(in the rows, 128 means zero)
One turn or mirror swaps these rows in pairs. Which row does each one swap with?
The rows were stretched afterwards, more along some directions than others.
nel: [143  96 156 106 112 112 141 162 132 105 119 146 120 148 123 147 112]
lazi: [155 148 124 113 144  88 155 162 113 142 133 146 112 144 139 129 111]
bon: [107 118 103 123 156 136 127  95 123 122  84 117 109 151 161  86 168]
reg: [128 153  68  79 123 115 131 117 110 135 125 136 100 145 161 128 152]
radig: [107 105 120 139 119 106 156 123 108 102 132 133 129 134 148 117 139]
Riki: [163 152 123 131 151 141 153 132 170 158 103 134 113 141 153 119 125]
ronot: [144 149 137 132 137 110  76 155 130 107 138 112 122 136 109 134 143]
pas: [ 97 127 154 161 125 108 100 142 132 103 169 101 130  97 104 137 140]
pab: [116 137 142 117 123 113 129 150 113 131 147 123  83 127 113 140 143]
Bupo: [120 124 104  88 128  95 127 144 117 108 121 143  80 162 141 119 140]
Musu: [145 118 143 139 146 106 130 161 108 117 107 137 115 140 120 118 118]
dal: [146 170  80 125 147 138 149 106 114 165 115 134 124 125 158  96 154]
direm: [121 128 142 145 126  84 119 163 164  96 147 116 137 122 127 133 125]
bub: [ 90  98  85 125 144 110 108  87 123 138 120 136 107 138 137 132 180]
buboz: [117 124 146 158 114 117 137 115 143 114 132 118 157 106 138 149 118]
Vav: [130 112 116 132 122 152 156 110 141 155 120 165 145 137 172 142 126]
Vin: [134 149  95 122 117 112  98 146 136 107 123 106 116 128 153 120 168]
fep: [147 158 109 125 124 117 100 138 108 114 144  90 115 132 147 114 148]
Zemop: [148 134 122 127 129 152 100 120 141 127 127 104 143 122 117 120 137]
Kudit: [119 114 121 126 138 132 149 114 161 147  92 136 135 139 168 145 144]
mov: [ 89 101 114 124 127 127 149  85 135 116 124 132 143 130 144 127 147]
fudu: [120 123 107 118 142 132 144 114 169 129  98 145 116 152 141 125 161]
Vose: [116 132 125 131 162 130 106 138 131 136  95 109 115 129 128 120 162]
fol: [117 152 128 126 151 111  88 119 157 145 136 113  89 128 127 123 161]
suvi: [114 145 149 132 129  96  86 146 160 121 149 117 133 112  98 140 142]
lapu: [ 97  99 105 104 160 107 107 117 138 146 126 116 125 143  83 111 145]
rir: [120 147  88 138 128 129 108  94 132 129 155 127 134 123 142 117 144]
movap: [116 123  95 131 136 124 109 110 122 148 165 102 124 123 109 156 147]
rusi: [110 105 125 120 147 128  97 136 115 127 101 119 109 135 124 134 147]
Kotep: [140 146  98 107 104 134 109 113 129 166 148 147 123 133 148 148 155]
sonil: [127 144 148 122 117 115 113 148 115 103 102 101 107 121 135 124 139]
Todit: [114 131  81 100 126 119 100 110 156 141 115 123 122 135 134 143 180]
talun: [128 130 145 151 136 125 138 136 156 146 127 144 140 122 154 163 134]
gikil: [118 122 149 147 134 142 137 119 170 150 126 145 134 120 149 154 122]
gal: [126 113 128 114 154 128 106 147 113 130 109 120 122 144 121 112 126]
fuva: [130 148 120 113 104 123  79 126  82 103 144 105 122 124 144 135 156]
rig: [116 135 158 158 137 122  95 138 114 118 115 110 143 107 127 121 139]
Tur: [123 118 133 152 124 117 120 113 105 111 131 139 137 136 167 129 138]
zikit: [113 155 116 133 121 108 128 118 114 123 163 140 138 109 134 126 123]
gepeb: [121 122  95 103 117 114 108 138 133 122 139 105  97 138 146 160 166]

Swapped with rig: Kudit
Swapped with lapu: Kotep
Swapped with pas: gepeb
Swapped with fep: radig

One turn or mirror swaps these rows in pairs. Which row does each one swap with?
The rows were stretched afterwards, more along some directions than others.
zitum: [136 153 151 176 136 121 111 118 129 125 152 105 172 179 115  60 108 111
 104 114 101 147 144 116  68 140 115 155 135]
Siro: [143 140  96 223 104 135 144 157  85 129 134  94 139 135 131 136 116 117
 112 139 114  81  89 134 139 182 107 150 118]
Nugog: [117 149 107 177 107 135 111 139 117 131 131  86 112  99 134 118  97 149
 117 135  99 122  98  95 137 130 108 136 121]
Vik: [132 148 115 144 132 166 145 129 122 148 155 143 198 153 125 147 111 112
  91  86 130 106 131 154 146 170 118 153 139]
div: [143 137 113 120 117 153 123 102 188 112 177 155 151 115 133 131 116 124
 127  87 132 137 176 106 125 135 114 160 160]
leka: [124 130  94 139 107 165 129 123 166 136 152 158 155 126 143 161 115 121
 101 101 130 135 149 125 137 143 131 128 132]
dofe: [128 131 174 140 154 129 108 144 129 113 163  98 171 154 110  87 106 113
  87 133 137 152 149 122  96 119 125 122 128]
Dezil: [136 133 150 146 146 108 113 133 121 137 132 122 178 170  92 108 140 116
 115  88 114 106 145 150 131 143 113 182 157]
gezek: [120 154  73 137 123 160 123 102 169 139 135 143 143 124 111 111 132 104
 112  57 102 101 102 138 125 143 122 148 103]
fugir: [135 150  94 161 130 141 138 135 111 136 134 140 144 127 155 141  99 121
 136 109 110 117 117 126 151 118  81 153 149]
mig: [116 163  57 142 131 193 117  75 147 130 156 150 116 113 118 146 113 112
 153  91 110 138 120 129 122 157 108 184 131]
roz: [120 174 124 140 104 137 136 130 141 112 136 112 140 120 125 123  90 136
 108 118 107  60  93 133 121 167 110 182 131]
revi: [106 169 102 124 143 149 120 102 143 153 129 129 137 128 110  95 119 137
  71  86  88 151 115 144  93 149 161 142 110]
Zegur: [128 152 166 116 134 149 135 134 116 114 164  99 142 112 118 115  84 128
 106 156 158 134 121 137 107 151 126 127 127]
dus: [127 155 154 144 144 138 140 134  89 130 157  92 158 114  99 135  90 141
 114 155 145 123 136 138 104 151 152 135 115]
Puv: [125 150  96 162  94 169 122 111 127 116 163 105 124  87 129 142 106 138
 120 124 130 101 125 102 159 141 118 159 105]
vetan: [123 155 132 145 134 146 129 144 126 133 171 106 152 121 119 104 103 111
  89 116 147 115 129 143 111 142 141 114 123]
fodu: [125 173  58 173 139 166 123 128 110 162 120 142 161 120 147 145 129 114
 126 101 114  94 120 159 157 167 121 185 120]
miz: [110 164  83 144 125 138  84 109 170 131 138 141 133 102 140 116 115 116
 108  93 107 144 154  89 122 119 117 144 122]
vasul: [117 121  97 163 143 150 145 106 151 145 133 148 165 168 112 114 149 111
  83  80  88 171 157 140 110 149 130 140 131]
dozop: [128 164 100 170 101 134 128 155 130 151 126 133 159 147 161 150 109 117
 119  80  82  76 121 123 151 138  82 168 142]
gat: [128 176  80 158 150 176 112 137 115 139 142 143 125 108 154 141 108 141
 107 131 112 123 113 149 140 150 110 155 125]
lunen: [140 137  95 176 133 148 109 127 127 126 132 110 103 119 129 109 129 129
 128 136 108 144 118 123 116 127 114 161 120]
tik: [140 144 109 161 114 190 162 122 127 128 155 149 167 146 185 134 108 127
 103 134 122 113 132 157 121 171 113 139 157]
keki: [126 161 100 207 128 160  96 124 139 110 180 118 135 111 158 101 100 121
 105 121 103 137 142  77 133 130 102 140 122]
dizon: [148 132  76 193 126 161 122 145 119 152 137 145 150 112 154 180 122 111
 128 109 123 120 134 137 186 140  94 171 146]
rop: [130 127 104 133 103 124 113 136 150 134 123 107 150 130 130 135 110 104
 116 112 126  97 102 129 119 160 103 152 125]
saz: [129 169 113 178 129 106  97 138 118 116 144  82 152 165 127  76  94 113
 128 124  94 111 133  97 106 132  87 173 142]
pud: [135  99 127 183 144 134 147 129  92 142 136 121 146 141  96 126 157 130
 104 119  91 151 147 149 139 137 116 122 128]
Bes: [130 156 115 117 117 134 142 125 119 145 131 135 160 131 109 133 107 145
 115  99 125 113 115 153 122 165 115 166 137]
nibun: [127 171 129 148 138 126 120 121 115 132 116  97 176 160 109  91 107 109
 121 125  82 100 106 143  97 154  84 187 155]
lor: [149 139 148 139 119 130 110 128 115 126 142 107 155 122 117 114 116 142
 139 123 102  83 125 141 125 132  93 183 153]
Sul: [159 125 105 175 142 126 115 152 113 136 147 129 179 152 110 134 118  98
 116 112 149 134 159 132 149 132 113 160 135]
Baman: [122 159  94 167 107 170 119 118 159 138 140 128 153 111 111 110 141 113
  88  90  99  99 134 144 134 168 133 173 106]
gud: [127 158 138 164 133 129 131 171 102 144 151 112 173 154 134 119  97 110
 109 125 125 116 140 139 118 132 100 142 148]
Zatad: [130 142 159 146 130 156 109 108 146 105 163 122 144 130 109 103 127 132
 103 125 108 130 145 111 110 154 117 162 128]
pugap: [154 128  59 191 107 141 129 146 112 120 122 137 166 166 178 130 131 116
 138 118  97  90 131 128 167 154  76 198 162]
pibe: [128 150 141 144 153 137 111 138 141 126 154 118 162 115 104 137 124 107
  83 103 122 106 143 134 132 156 129 132 115]
votif: [163  91 156 174 114 130 136 128 142 117 145 122 177 146 114 119 147 126
 103 110 112 125 139 119 145 124 102 136 151]
Muvuk: [136 155  48 164  98 166 129  92 152 126 143 143 139 111 165 123 116 132
 108 105  90  90 101 124 150 164 105 174 127]
femuk: [140 155 144 159 155 178 137 139 102 123 168 129 190 140 150 120  83 133
  96 142 131 118 131 150 129 149 110 141 153]
domu: [132 143  89 152 125 177 150 103 134 124 163 148 179 128 156 111 111 120
  85 116  93 138 147 143 107 170 108 133 152]
mogum: [118 173 145 163 136 112 118 132 108 141 126  97 160 147 113  79 140 112
  94 105  83  93 113 142 112 166 105 176 138]
nul: [132 142  98 178 102 185 128  88 162 120 177 153 147 121 141 123 129 122
 102 110  97 123 122 141 113 160  98 151 131]
Zito: [147 116 126 173 133 137 135 164 112 130 142 120 173 136 169 132 122 130
  68 132 114  96 131 156 147 151 111 136 156]
bapu: [130 139  76 181 107 154 103  90 140 108 150 121 140 145 147  92 140 116
 106 116  81 123 136 122 110 164  89 177 137]
gab: [135 140 120 175 161 123 136 122 111 139 125 107 199 181  82  92 137 104
 101  85  94 130 147 138 115 144 134 176 134]
bufa: [140 138 133 157 119 166 135 117 100 117 176 111 124  87 146 113 124 157
 124 170 107 137 141 141 104 143 121 112 140]
Vusut: [139 167 135 158 112 166 128  99 140 116 188 116 183 125 122 104  96 111
 113 122 131 107 151 125 117 151 121 163 137]
zel: [124 162 117 169 126 120 123 131  86 158 118  89 170 159  89  90 137 108
 111 102 105  84  95 155 130 176 120 197 120]
dekuv: [119 184  80 172 127 160  89 112 152 123 153 120 115 113 177 114  83  99
 114 140 112 144 127  90 109 140 105 148 137]
rolus: [119 174 156 155 151 155 135 134 108 124 161 120 155 115 128 136  92 145
  98 125 115 129 137 128 107 135 125 133 140]
Folol: [127 146  74 186 125 177 105 107 131 109 171 131 109 109 176 116 107 127
 114 145  84 155 140 103 118 131  97 114 135]
fuba: [134 141 133 163 156 132 127 137 120 145 145 114 167 129 139 124 115 120
  77 115 113 136 150 139 117 129 150 113 137]
Tero: [137 146  99 149 124 142 118 123 146 118 129 138 145 130 166 147  88 110
 122 115 135 130 118  90 144 137  85 159 135]
Keso: [127 148  64 193 129 160 126 125 117 145 131 138 136 147 154 155 137 120
 138  99  74 108 113 136 143 152  97 177 152]
pes: [112 205  98 174 120 156 124 114 119 127 143 124 132 109 135 149  88 111
 163 124  99 106 140 112 117 154  96 183 139]
Tor: [129 158 126 162 115 119 111 134 100 136 131 102 111 104 129 114 119 136
 134 127 133 105 103 122 137 149 133 160 100]
zeg: [133 131 124 202 124 149 122 158 115 120 129 110 161 144 137 145 150 102
  84 129 116  97 147 138 152 164 107 164 138]
Mokup: [137 124 130 128 133 135 160 120 130 128 135 136 204 166 124 113 135 123
 116 108 109 102 153 168 124 152 115 157 162]
luk: [122 155 127 147 137  97 123 133 103 162 123 115 170 168 109  86 108 127
  99  87  94 130 115 136 101 127 122 145 120]
dag: [126 147 134 166 155 104 118 147 100 150 115 116 167 181 134 113 110 110
 104 104 108 141 125 123 117 124 106 142 147]
Bof: [116 129 117 123 155 140  98 109 167 142 139 145 142 161  95 116 123 101
 101  72 113 184 161 114  99 110 135 145 132]
pumob: [140 175 149 170 115 137 116 154 120 139 146 106 177 131 113 125  87 120
 132 102 140  76 126 114 159 132 104 181 123]
Kavo: [135 134 137 150 157 105 124 120  89 145  99  99 121 147  94 102 139 115
 120 136 135 138 100 144 122 159 139 158 135]
Dure: [140 102  95 147 101 138 155 123 117 146 122 111 146 142  90 145 170 122
 111  88 122 110 117 159 150 170 134 173 114]
sig: [135 144  94 158 104 146 111  79 149 128 146 136 146 138 120  93 114 117
 138  99 101 152 124 104 121 138  94 179 126]
zibem: [114 167 156 142 123 149 146 132 105 119 154  99 145 115 115 101  90 145
 102 150 140  93 122 149  88 157 150 129 105]
Refe: [113 135 143 182 133 157 127 124 117 145 134 116 139 144 108 123 157  96
 119 103 111 109 121 140 137 142 111 147 139]
Mal: [108 190  84 147 140 146 117 103 146 137 143 133 152 163 142  92  97 119
 125  93  88 151 127 108 104 121  97 155 137]
mozok: [135 157  85 180 134 150  88 124 123 124 124 112 111 111 150 106 103 106
 118 152 111 133 107  99 114 138 101 143 136]
mapor: [123 143  94 192 147 145 115 115 121 130 127 129 117 158 145 119 134  93
 108 115 106 132 125 121 131 154 109 140 123]
ros: [150 128  88 156 117 145 107 113 150 140 132 132 154 114 153 141 133 108
 103  99 114 103 131 118 172 156 111 156 130]
Pebek: [119 146  90 177 120 163 122 100 132 150 145 155 150 142 136 122 154  92
 110  62  94 137 143 122 146 161 100 152 133]
zabig: [140 147 119 176 131 137 131 151  91 131 160 107 148 128 138 155  93 111
 130 143 123 101 136 131 128 146 110 152 155]
dabur: [137 146  91 155 140 147 140 133 113 151 115 140 167 167 113 146 123 110
 119 104 113  97 120 172 148 172  98 183 145]
Kika: [127 156 142 137 135 147 156 127 120 143 143 117 212 172 119  99 109 113
 104 100 100 107 128 168 103 157 114 173 161]
meki: [138 127  93 174 103 177 151 111 133 122 181 145 168 137 142 139 129 116
 110 101 103 130 163 121 128 142 129 145 127]
nisuz: [144 162 132 147 120 128  80 133 129 105 148 113 139 105 135 109  98 125
 131 140 130 111 137  99 126 133  90 174 142]
rur: [109 174  63 144 120 172 110  91 179 141 149 147 145 139 133 108 133  96
 120  62  81 119 132 124 133 153  99 174 130]
Forun: [163 106 109 178 129 141 148 135 110 125 137 125 168 116 152 145 119 130
  89 144 130 104 117 157 157 167 119 151 144]
Fazop: [127 125 119 151 124 155 173 125  82 154 127 121 162 149 111 136 135 135
 110 125  99 116 113 186 127 164 119 143 128]
Fonul: [109 175 129 132 129 152 139  93 122 119 158 105 133 119  83  89 115 137
 118 103 117 116 116 126  88 159 151 159  97]
gop: [120 201  70 168 117 178  95 111 161 130 186 133 162 126 165 120  72 101
  91  97 101 123 135 101 117 161 105 163 148]

Swapped with Siro: votif
Swapped with dag: Vik
Swapped with Sul: gab
Swapped with Forun: pud
Swapped with femuk: luk
Swapped with mozok: gezek
Swapped with fodu: Bof
Swapped with Zegur: mogum
Swapped with fuba: dabur
Swapped with dekuv: rur
Swapped with Fazop: Zito
Swapped with Kika: gud

